Rows swapped in pairs by one turn or mirror: which row each one swaps with
k573: [  2   2  -9   4  -9 -20  14   3   5  -3  -4   3  -5  -1   0   1   8   2
   2  -6   3   0   6  -3   4]
k755: [ -4  -8  -4   1  -6 -11  -5  -1  -3   4  -5  16 -10   6   2  -3  -7  22
  -2  -6   7  -8   6  -1  -1]
k622: [  3   6 -10 -12   3  12  -2  22   2  -3  -5  10  -4  -1   0   0  -1  -1
  -5  -6  -1   4  -2   3   4]
k63: [ -7   2  -3   3 -10   0   3   0   2 -14  -8  -6   6  -3 -10   2   7  -4
 -11  -5  -2   0   4   0   4]
k126: [ -6  -2  -4  15   9  -3  -1   3  13 -17   0  -1   0 -10   0  -4   2  -3
  -8  -5  -3   6  10   2   9]
k539: [  8   1  -3  -4   2  -4 -16   3   0   9  -6  11 -14  -8   7  -5   4  19
   1  -6   8  -1   3   0   3]
k807: [  3   8   5   2  -5   4  -2   2   2   0   9   9  -6  -2  17  -3  -1   3
  -8 -12   1   2 -13   1   4]
k288: [  3   1  -2  -8  -8  -5  -1   3  -1  12  -4   6   8  -1  -4  -5  -2   2
  -7 -14  -1  -6   5 -12  13]
k418: [  6 -22  -6   2   0  -7   2   4   1  -6   6  16  -2  -2   5   0   0   6
 -10  -8  -2  -1   5  -8  -2]
k830: [ 11   4   2  -6  -7  -9  -5   2   5  -3   0   4   2   3 -10  -3   8 -12
  -8 -10  -7   8  -1   3   7]
k72: [-16   7  -7   7  -5   0  -3  -1  -5   0 -11   4  12   0   0  -2   3  -1
  -8  -7  -1 -10  11   0   2]
k290: [ -8 -20  -2  -8   6 -17   3   5   1 -10   5   9  -5   1   2  -4   3  -3
  -8  -7  -3   2  -3  -2   3]
k74: [ -7  -5   2  -5 -11 -10  -5  -5  -8   7  -2   9  -6  -4  11  -1  -5  14
  -7  -1  11 -11   9  -2  -1]
k917: [ -9   0 -10   7 -10  -4  -3  -2  -1  -9 -13  -9   0  -4  -9 -10   0   5
  -8   1   3  -3   6   1  -1]
k608: [ -3   2  -6  -2  -1 -12  -7   9  -2   9  -8  16  -8  15   8  -3  -9  10
  -2  -1   2  -5  -5   3  -2]
k39: [  2 -14  -9   7  -6  -7 -14  -7   1  -5  -5  27  -5  -4  -1   1   2   1
  -9  -5   1   2   8  -3   5]
k156: [  0 -21   1   2 -16 -14  -7  -5   3   2  -9   6  -5  -2   8   0   9  -2
  -6  -4   3   2  -2   4   8]
k647: [  3   5  -7  -9  -3  -2  -2  14  -7   9   3  -8 -12   0  -4   2  -6  -2
 -11  -5   3   7   2  -8   9]
k116: [ -3  -9  -8 -10  -2   1  -6   5   0   2  -7  24   0  11   3   7  -5  12
  -2  -8  -3   0   3   2  -5]
k136: [  5 -11  -4   9  -6  -1   0  -2   2  -6  -5  22  -6  -3 -13  -3  -9   6
 -14  -6  -2   5   7  -2   4]
k279: [ -5   4   1  -4  -3 -11 -13   1  -2  -3  -1  -9 -10 -12   7  -6   0 -12
 -13  -3  -1  14   5  -3   7]
k637: [ -8  -5 -13  -4  -8  -1  -3  -8  -2   0 -16   0   2  -7  18   8  -3   3
 -16  -2   8   0   8  -1   2]
k910: [ -1   8   0   9  -3 -13   8   1  12  -6  -4  13   1  -5   5   7   2  -7
   0  -9   1  -3  -8   4   0]
k420: [  3   0  -3   2  -2  -5   2  12 -11  11  -9  13 -10  14   5   6   3   7
  -6  -6  -2  -4  -3   6   4]
k244: [ -2  -4   4  -4   8 -10 -11  13   0  14   7  10 -10  -3  11  -4   0   5
  -2 -13   2  -3  -7   5   3]
k595: [ -7  -2  -1  13   3  -7  -3   5   4   2   1   6  -6   1 -23  -2  -4  -4
  -7  -1  -2   2   6   3   4]
k89: [  3  15   0   3   0  -7 -13   6   3   0  -5  -2  -6  -2  -1  -3  -7   9
  -2  -2  -1   6  21  -3   2]
k480: [-17  -4  -1   8   6 -11   3  -1   5 -10   1   1   5  -5  12   1  -5  -5
  -6  -1  -7   2  14  -1  -1]
k619: [ -7  -2   4 -17  -2  -5  -8   7 -12   9 -14   1  -9  -5   3  -1  -8   2
 -12  -1  -3  10   2  -7   4]
k776: [-11  -2  -9   2 -10  -4   3  -8   5 -10   2  -1   8   2  -4  -2   3  -4
 -10   1  -3  -3   2   3  -2]
k495: [ -6  -8  -2   0 -19 -13   1   2  -4  -2 -15   9 -16   6   7  -7   5   8
  -6   1   6   1   2   2   4]
k540: [ -9  18   2  -2  -5 -15 -11   6   4   0 -15  14  -6  -3  -8   0  -9   0
  -4   0  -1   2   0   1   2]
k782: [  3  22   4   5  -1  10 -10  -3   1   0  -5   9  -8   0  -3  -4  -2   4
  -1  -3   1  -1   0   3   3]
k547: [ -7  -6  -2  -1   2  -5 -10  10   4   5 -10  22 -13   6  16   1  -8   8
   3  -8   1   5  14  -2   6]
k621: [-11  -2   0 -11  -1  -8  -2   4 -14   5   0  10 -10   6  20   7  -4   2
  -7   0   0   5   3   2   2]
k370: [ -1 -19  -9   6   4 -19   2  -2   3  -4   7  -1 -10   0   4  -5  -2   3
  -2  -5  -1   1  12   0   1]
k417: [ -2   0  -5   0  -2  11   2  -7   6   0   5  28 -10   2   6  -7   7   0
  -3  -3   0   4   7  -1   3]
k184: [ -1 -21  -1  16   2   0  -9  10  -5   0 -12  -5  -7   0   2   0   1  -3
  -6  -7  -3   2  12  -1   3]
k796: [-11  -7  11  -7   5 -10  -9   3  -8   8  -6   4 -11   1  10  -5  -5  11
  -7  -4   3   3  -1   5  -8]
k649: [  1  -2   8  -2   5   1   2   0   7  -1  -7   0 -10  -3  -7  -5 -10   2
  -3  -4   1  10  16  13   5]
k889: [ 8  3 -3 -4 -1 20  4  3 -1 -6 -5  0 -8 -1  8  1  1 -5 -5 -3  0  7  3  9
  5]
k69: [  1  -8 -17  17   1  -7  -2  -2   2  -7   7   0  -5  -8   9  -3  -1   1
  -5  -2  -2  -1  12   4   7]
k421: [-16  -6   0   6 -10  -7   0  -7  -5   1  -5   4   4   4  16   0   0   5
  -6  -3   7  -6  12   9  -4]
k672: [  4 -26  -5   5  -3  -6 -11   8   6  -6  -7  -3  -4  -2   7  -1  -5  -3
  -8   1   1   3   1  -1   2]
k501: [  4   6  -4  -8  -8 -28  -5   1  -1   0  -2  -4  -5   2   4  -1   2  -4
  -9  -8   0   4  -3   1   5]
k924: [ 0 14 -7  7 -1 -9 -4  3  6 -4  6 27 -8 -4 -3 -2 -3 -1 -8 -3 -2  4  6 -2
  5]
k944: [ -7  10  -2  -7   1  18 -11  12   6   0   3   4  -4  -2  11  -1  -8   3
  -5  -3   1   5   2   1   1]
k777: [ -2   2  -7  -4   0  -3  -3   1  -1 -10  -7  -6   7  -2   0   6   3 -15
 -14  -6  -5   4  13  -4   6]
k137: [  4  -3  -2   1  -4  -3  -9  -7   2 -15 -10  -3  -3 -14   1  -4   3 -12
 -14  -9   0   9  14  -2   6]
k352: [ -5  -5   2   0   2  -9 -10   8   0   1   5   7 -15  -7   9  -4  -8  20
  -6  -6   9  -2   0  -1   0]
k721: [-15  -3   0  -7  -7  -3  -9  -4  -3   5  -5  -1   1 -10  15   0   6  -3
 -16  -4   7   5  16   3   2]
k715: [ -6 -16   1  -1  -5   1 -11  23   5  -3 -13  18  -7  -3   7  -2   1  -1
  -6  -6   3   4  10  -3   8]
k909: [  6   7  -2  -5   5  -2 -27   0   4   2  -9   7  -2 -14   3  -6  -1  -1
  -4  -8   2   0   4  -8  10]
k709: [ -4   8   0   4   3  -3  -5   5   8  -5  -8  -7  -9  -5  18  -2  -8  -6
   2 -15   3   4   4  -9   1]
k511: [  7   7 -10  -9   4 -16  -3 -12   4 -12  -7   9  -8   2  -2  -1  -2  -5
  -6  -4   1   6   9   7   6]
k684: [ -5 -22   1  16  -5   1  -9  -4   0  -7   6  14  -6  -6   5  -2  -2  -2
  -6  -6   1   1   3  -1   3]
k589: [-13  -3  -5  -8 -12  -1  -4  -4 -10   3  -7  -8   1   0  -2  -6   5   0
 -13  -1   5   3  10   7   2]
k106: [ -3  20  -1   6   1   7 -11  -7   4  -4 -15  14  -6   0  -1  -4   1   4
  -4  -6  -1  -1   5  -4   2]
k298: [ -2 -27   2 -14   3  -3  -8  10   0  -2  -5   2  -6  -4   6   0   0  -3
  -5  -6  -2   7   1   0   4]
k974: [ -6  21  -3  -5   1  -7  -1   5  -3   1  -1   2  -4  -2  11  -3   5   4
 -10  -9   2   1  -8  -1  10]
k953: [  4   2   1   8  10  -6 -16  11  12  -5   0  10 -11  -7  -2  -7  -8  -1
   4  -6  -4   5   9  -3   3]
k783: [  4   4  -6  -9  -4   0  -5  -3   2 -11 -14  -2   3  -7   4   8   8 -12
 -16  -6   0   8   6  -2   5]
k163: [ -4 -25   5 -10   4   4  -3   3   3  -7   1  15  -7   0   6  -4  -2  -8
  -5  -7   0   3   6   1   3]
k981: [ -7  -5  -3   2   5  15  -4  -7   7  -1 -11  24  -5   1   8  -4  -2  -4
  -4  -4   0   3  -5   1   2]
k657: [-6 19  1 -4  0 14 -5 14  1 -6 -7  5 -7  1  2  0 -3  7 -3 -7  0  3  5 -1
  3]
k57: [-1 -1 -8 -2 -2 20 -1 10  1  1  4 19 -2 -1 -4 -5  1  3 -2 -4  0  3 10  1
  4]
k825: [ -4  -5  -1 -14  -1  -8 -18  -1 -11   4 -13  10 -16  -2  15   1  -1   0
  -7   0   1  13   7   1   5]
k388: [ -1 -12   3  -2  -2  15  -1   6   2   0   3  15  -3   0  20  -1   4  -6
   1  -6  -1   1   1   0   2]
k330: [ 12  -1  -7  -2 -10  -3  -7   5   8 -15  -7   0  -9  -8  -2  -3  -7 -10
  -9  -7  -1  10   4 -12   8]
k460: [ -2 -19 -10  -9   9 -16  -5  -3   3  -7 -11   6  -4   2  -3  -4  10  -5
  -6 -13  -1   4   9   4   3]
k617: [ -3 -22  -1  -5  -9   3 -15  -5  -3  -3 -12  -5  -5  -1   7   0  -2   8
  -5  -2   0   5   3   1  -4]
k583: [ -8   1   8   3   5  -1 -11  16   9   3  -7   1 -11  -7   3  -8   0  -5
   2 -19   6   7   4   3   6]
k451: [ 0 23 -2 -5  2 -3 -6 -1 -2  1 -9 23 -4 -2  2 -2  2  2 -3 -6 -1 -1  3  0
  3]
k162: [-9  8 -4 -5  7 -5 -8  8 -7 10  3  7 -7  1 13 -5  3 -6 -4 -6 -3  2 -8 12
  9]

k421 swaps with k388
k137 swaps with k451
k106 swaps with k783
k649 swaps with k288

